In the rows, zero is written as 128.
The rows of D fall into 4 groups, which share some directions, and each row is roughly a mix of its group's hidden directions.
D (144 x 11):
[[134 134 130 104 147 178 118 152 129 206 160]
 [ 84 125 161 149  95 103 173 179 142  93 117]
 [105 111  67 149 121 182 159 153 159 145 102]
 [182 155 144 102 106  94  76 138  98 151 159]
 [107 184 158 131 133 168 126 114 167 178  96]
 [166  87 112 115 113 195  90 107 115 103 108]
 [108 116  58 152 110 177 111 153 165 136 143]
 [156  98 148  74 151  98 101  87 105 104 165]
 [ 86 116 122  92 158 174  93  97  76 133 116]
 [159 103  80  83 156 160 117 141  83 162 123]
 [191 179 109 106 109 118 139 136 180 152 121]
 [159 108 131  85 187  81  95 128 114 124  94]
 [125 133 134  94  66 106 130 203 132 137 135]
 [131 107  84 147 110 195 132 132 148 181 151]
 [108 124 101 196 144 106 167 151  79 138 111]
 [146 159 142 160 164 172 178 123 159 102  89]
 [160 143 144  85  61 163 158 129 135 124 164]
 [115  95 135 113 121 122 153 111 131 221 141]
 [209 134 154 105  99 143 142 122 168 113 150]
 [173 111 104 159 129 108 167 182 173 110 145]
 [157  95 167 140  92 125 179  90 136 176 129]
 [116 119  95 136 156 102  49 127 116 108 169]
 [ 82 145 167 111 143  73 143 125  85 166 108]
 [169 126 137  99  68 114  99  95 121 132 182]
 [108 109 129 123 113 118 186 138 128  72  67]
 [167 102 179 125 112 146 163  97 165 105 171]
 [ 72  82  73 119 127 108 128 145 151 169 133]
 [169 131 141  65 165  96 162 121  94 108 110]
 [ 84 102 138 200 113 142 133 115 168 145 160]
 [ 84 124 145  78 136 139 183 112 145  97  84]
 [114 167 135 170  83 133 114  57 146 141 119]
 [113  94  54 115 148 150 146 124 123  92  86]
 [107 133 149  64 174  96 128 153 103 160  97]
 [124 141 202 150 118 137 121  77 118 106 170]
 [148 112 123  53 165 131 119 186 130 123 121]
 [109 166  84 171  84 144 108 127  87 136  91]
 [172 127 117 124 118 192  73 105 165 124 138]
 [111 149 199 148 142 155 126 115 154 180 154]
 [ 49 157 133  86 112 117 128 150 118 133 168]
 [146  96  65 137 125 122 127 203 134 139 129]
 [ 93 184 168 151 117  97 122 132 177 100 152]
 [135 141  95 119 160 200 149 124 132 185 128]
 [114 130 102  53  99 131 121 136 105 106  74]
 [111 153 142 107 111 135 173 187  82 104  93]
 [146 112 105 168  70 119  97 118 156 164 173]
 [109 155 124 161 123 156 175 137 133  65  83]
 [ 81 165 101 113 182  94 172 131 143 148 114]
 [136  94  99 133 103 113  49 124 131 149 170]
 [101 176 108 162 138 156  66 112 123  94 104]
 [ 94 137  98 165 131 109 164  79 114 150  73]
 [142 117 174  77 108 119 168 183 110 156 122]
 [ 93 176 159 159  76 107 150 144 129 167 149]
 [138  91 102 190 115 134 169 124  82 105 102]
 [154  96 134 132 172 131 145 188 138 105 184]
 [148 103 101 162 133 114 147 201 147 120 175]
 [128 197 108 124 128 116  77 154 146 135 176]
 [ 85 123 123  83 126  84 150 157  77 135  89]
 [104 116  99 150 174 131  57  95 131 110 154]
 [105 120 106 108 111 152 177  49 111 119 131]
 [135 156 115 161 111 134 142 179  84 186 158]
 [139 120 197 130 147 160  94 108 115 118 185]
 [127 151 167  64 137 173 144 104 160 113  97]
 [127  97 146 117 162 131 178  94 125 178  78]
 [157  99 145  98 107  49 114 129 149  95 126]
 [151 150 109 128 208 144  87 101 125 111 102]
 [136  87 194 135  93 109 168 158 106 155 133]
 [155 124 102 154 137 140 168  71 190 138 110]
 [ 72  77 118 138 176 128 149 127 131  80 111]
 [147 117 131 101  69 147 178 126 171 168 111]
 [157 115 160 119 136  98 151 105 122  51  93]
 [127 159 181 101  87 111 170 133 124  73 126]
 [106 178 103 136 168 173 116 159  92  87 122]
 [117 196 113 132 118 127  97 141 178 147 176]
 [ 68 175 106 110 150 170  94 140 157 117 118]
 [124 170 140  55  85 120  85 136 142 130 116]
 [133 158 156 119 102  65 176 161 154 105 144]
 [106 131 114 200 154 145 164  76 135 119 146]
 [105 176 113 112 158 191 163 144 117 120  90]
 [113 161 151  78  96 130 102 199 129 142 129]
 [106 188  87 127 152 164  89  89 123 153 130]
 [139 143 123 145 184 139  70 177 115 115  92]
 [151  70 152 148 105 110  68 164 117 117 150]
 [106 149 145  97 127 140  76  83 108 177  89]
 [ 81 134 121 141 194 126 162 141 113 114  75]
 [126 118  97 102 126  73  60 115 115 160 152]
 [113 192 110 184 142 160 117 166 105 144 121]
 [167 121 176 141 122 147 104 145 152 107 199]
 [ 90 139 114 107 119 208 133 117 149 165 154]
 [116 115  76 146 187 108 176 164 135 144 117]
 [ 67 121 131 183 139  94 140 168 112 139  95]
 [167 166 106 107 182 129 128  99  82 100 100]
 [121 168 155 130 201 164 158 148 151 114 109]
 [134  70 137 153 125  81 114  73 126  94 150]
 [ 92 129 104 128 197  92 161  99 139 138  93]
 [166  70 117 136 130 130  89  89 126 159 177]
 [104 151 115 153 178  66  88  99 108 138 118]
 [148  63 109 148  98 123  99  69 140 130 152]
 [ 89 144 111 170  99 120  91 157 123 162 184]
 [120 118 132 120 134  91 176  44 131 121 144]
 [132 120 110  93  77  79 189 101 134 143 127]
 [132 137 102 184 156  94 182 119 161 156 103]
 [118 124 175  95 109  66 130 120  98 123 180]
 [147 120  83 164 139 163 171 159 130 111  73]
 [140 106 165 107 125 124 202 132 104 113  77]
 [129  66 140  99 166 153 180 132 167 116 122]
 [149 181 126 166 116 152 112 164 118 192 140]
 [102 119 124 177 158 173  94  89 102 108  89]
 [103  71 117 125 119 105  67  99 100 138 165]
 [184 177 154  90 139 136 151 116 174 129 155]
 [126 171 110 179 124 109 149 109 178 129 182]
 [135 151 171 157 130 145 119  71 175 105  87]
 [192 130 126  78  70 104 123 116 129 126 154]
 [ 74 177 112 129 142 102 153 151  82 133  88]
 [142 153 158 164  99  96 199 149 111 104 117]
 [111 197 171 183  99 115 125 122 141 123 119]
 [144 105 118 130  46 127 183 106 125 119 122]
 [103 143 151 189 169  96 160 103 131 168 145]
 [144 100 145 123  99 190 141 119 125 193  99]
 [141 126 126 178 114  91 120 184 147 169 171]
 [111 107  57 106 124 136 129 137 126  77  79]
 [118  97 109 127 103 194  93  96  88  95 129]
 [138 120 116 128 130  64 149 177 128 175  86]
 [107  93 119 166 142 142 100  73 134 182 159]
 [139 124 132 130 154  46  92 144 122 171 108]
 [119  90  93 132 129  86  99 136  91  62 115]
 [131 119 147 162 157 165  86 130 134 145 201]
 [116 127  89 165 107 206 144 104 149 137 105]
 [166 133 137 106 138  57 142 139 183 155 140]
 [198 132 124 108  56 123 113 138 114 111 132]
 [116 186 162 190 122 162 153 115 124 148 106]
 [109 144 143  59 116  84 140 169 111  90 137]
 [139 177 134 175  65 137 130 156 169 141 132]
 [139 159 129 137  58  89 178 147 148 151 126]
 [178 170 140 110 130 143 177 158  89 168 129]
 [174 124 124 141  65 161  94  90 151 114 103]
 [166 169 133 125 133 135 116 173  62 111 164]
 [115 123 119 144 112 110 130  87  98 169  51]
 [ 97 142  67 123 138 143  75 172 136 100 150]
 [100 149 173 146 108 133  68 126 166 159 165]
 [146 104 145 130 149 125 156 182 134  82 190]
 [130  65 132  64 136 120 126  92 147 165 141]
 [125  95 128 135  55 130 196 124 141 133 129]
 [147  90 102  96 121 177 131 161 100 187 122]
 [129 139 131 122 162 146 189 136  88  97  70]]

Each list below has three rows that fit no group; the rest each fit one group, if only roughly. Name those rows in the order they come.
  * q_836: [130 125 161 114 156 150 142  95  76  60 122]
  * q_761: [147 155 187  94 123  92 108 107 151  80 103]
  * q_737: [130 147 154 105 190 121 120  88 102  81  91]
  * q_258: [133 156 172  70 116 155 102  93 137  84 146]
  * q_732: [109 127 134 108  65 131 103 162 100  96 182]
  * q_729: [155 124  74 152 144 151 134 140 128 185 182]
  * q_279: [122  92 112 143  84 110 144 154  96  73  80]
  * q_130: [152 131 165 137 165 200 130 114 114  81 115]
  * q_353: [ 99 149 136 126 116 183 136 168  69 170 126]
  * q_833: [123  99 103 145 196  72 147 142 133 154 105]
  * q_292: [148 129 164 154  85 119 147 192 155  87 141]
  * q_333: [178 119 160  61 156 147 105 101 148 137 110]
  * q_771: [145  99 104 141  72  94 154 139  96 118  71]
  * q_720: [149 126  72 167 127 160 122 123  66 130  92]
 -> q_353 q_833 q_292
  * q_76: [170 138  77  83  98 166  90 130 152 150 129]
  * q_132: [155 166 156 134 135  57 124 167  91 145 116]
  * q_480: [ 88 161 134 168  64 138  97 167 143 133 113]
  * q_307: [ 93 156 131 156  98  84 173  81 113 131  93]
  * q_971: [ 72 106 134 125 119 170 150 165 127 109  68]
  * q_242: [111  76 112 119 172 146 146 138  62 133  98]
  * q_141: [ 84 180 142  89 163 121 120 148 141 164  85]
  * q_672: [171 163 157  78 150 120 122 163 163 148 168]
  * q_876: [ 70 142 126 183 100  87 143 123  90 147 141]
  * q_837: [115 116  85 167 171 192 113 155 150 113 131]
  * q_976: [159  92 152  96  74 162 124 178 136 123 157]
  * q_290: [124 137 136 107 158 128  49 124  85 145  89]
  * q_17: [169 141 109  70  95  82  87 119 107 142 143]
  * q_241: [108 105  85 102 138 135 166 173 100  70 139]
  * q_447: [116 191 168 158 103 122 126  87 119 176 131]
 -> q_837 q_290 q_447
  * q_225: [148 124  91  57 119 148  90 165 119 160 115]
  * q_764: [ 95 107 149 150 144 144  61 173  92 111 143]
  * q_491: [127 147 128 114 179  94 136 123 144 193  78]
  * q_269: [172 101 163 112  85 153 171 174 101 133 135]
  * q_652: [178 159 126  88 132  99  70 161 106 116 114]
  * q_89: [116 178 114 113 120 107  92 117 152  55 107]
  * q_526: [ 47 154 112 111 112 112 107 123 117 135  78]
  * q_321: [ 95  41 104 167 118 121 129 130 125 110 132]
  * q_593: [ 62 134 123 112 116 154 129  91  80  81 131]
  * q_113: [148 111 122 142 145 197 123 124  76 163  91]
  * q_430: [ 59 168 105 109 119 142 107 135  79 156 131]
  * q_635: [118 137  65 131  78 104  76 113 107 153 119]
  * q_608: [ 85 158  80 146 108 168 143 187 117 125 140]
  * q_757: [ 74 149 118  98 107 109 135 185 123 138  76]
 -> q_269 q_526 q_757
  * q_706: [133 158 100  89  61 105  96 110 120  89 141]
  * q_666: [124  74  90 105 150 142 132 136 164 173 177]
  * q_157: [ 85 173  94 158 108  82 172 143 146 130 149]
  * q_134: [110  77  96 113 113 149  95  94 185  98 135]
  * q_546: [103 132 131 101 187 163  74 119 164  97 136]
  * q_383: [101 144 171 140 143 132 138 106  62 112  74]
  * q_224: [ 95 163 175 107 173 148 105  90 131 134 172]
  * q_975: [152 113 171 156 152 105 156 170 104  87  85]
  * q_44: [ 88 109 140 120 159 136 162  97  66  81 127]
  * q_869: [105 172 157 101 132 147  76 130 145 140 189]
  * q_101: [124 143 120 163 155 173  82 108  88 146 179]
  * q_103: [ 85 155 143 119 185 150  98 126 132 162 180]
 -> q_706 q_546 q_383
  * q_362: [168 130 154 125 134 174 112 121  97 203 134]
  * q_871: [173 153 163 101 151  70 101 143 110 100  98]
  * q_178: [103  96 126  95 100 173 125 133 135  53 130]
  * q_899: [ 91 142 129 114  54 147  86 123 100  99 147]
  * q_317: [ 74 114 138 138 133 156 195 174 138 146 114]
  * q_516: [131 154 153 164 159 201 141 125 113  88 106]
  * q_875: [ 84 138 122 152 122 102 149 151 115  93  53]
  * q_707: [143 154 205 144 156 124 141 157 168 125 157]
  * q_331: [ 68 154 139 157 127  98 145  67 148 102 140]
  * q_382: [149 144 199 171 112 139 142 144 111  85 155]
 -> q_178 q_875 q_331
  * q_999: [101 142 167 119 165 204 136 129 111 100 152]
  * q_785: [151  82 100 181  72 109 122  91 137 121 125]
  * q_315: [154 144 120 193 133 158 164 172 133 128 172]
  * q_580: [176 122 136 127 151 151  80 171 164 158 168]
  * q_826: [ 68 155 130  82 168 132 127 129 128  80  98]
  * q_375: [ 83 123  80 142 137  83 104  77 114 164 122]
  * q_421: [ 63 151 153 166 113 162 151  79 138 120 133]
  * q_111: [112  62  73 136 123 107 108 116 163 110 160]
  * q_68: [157 124 118 166 188 137 113 102 152 170 173]
  * q_597: [142  97 155 165  80  96 170 134  94  86 128]
  * q_384: [112  90  89 178 115 142 137  98  82 141  82]
  * q_984: [ 60 114 108 168 120 100  83 116  97 105 127]
  * q_862: [ 86 138 125  88 176 151  98 162 130 139 182]
  * q_352: [ 58 171 116 119 114 176 159 157 135 130 122]
 -> q_315 q_68 q_984
  * q_770: [ 86 121 133 113 128 161 174  81 187 120 145]
  * q_563: [108 107 130  74 139  90  77 128  84 166 127]
  * q_190: [108 124 170  93 172  88 102  75 143 116 107]
  * q_824: [166 103 133 127  74  72  80 120 107 120 147]
  * q_477: [ 81 156 139 138  88 156 178 133 165 156  97]
  * q_167: [106 109  91 163 156 104 148 126 114 186  77]
  * q_627: [ 94 101 105 149  78  94 107  87 108 139  81]
  * q_937: [166 162 177 111 129 130  86  97 178 157 126]
  * q_559: [106 156 173 190 166 158 106 116 105 101 132]
  * q_793: [114  83 128 148 140 160 123 172  88  95 182]
  * q_52: [134 102 146 125  88 137 203 113 178 135 143]
  * q_624: [165 152 141 173 110 101 120  64 163 143 152]
  * q_336: [188  82  86 133 156 178 139 129 119 123 109]
 -> q_770 q_563 q_627
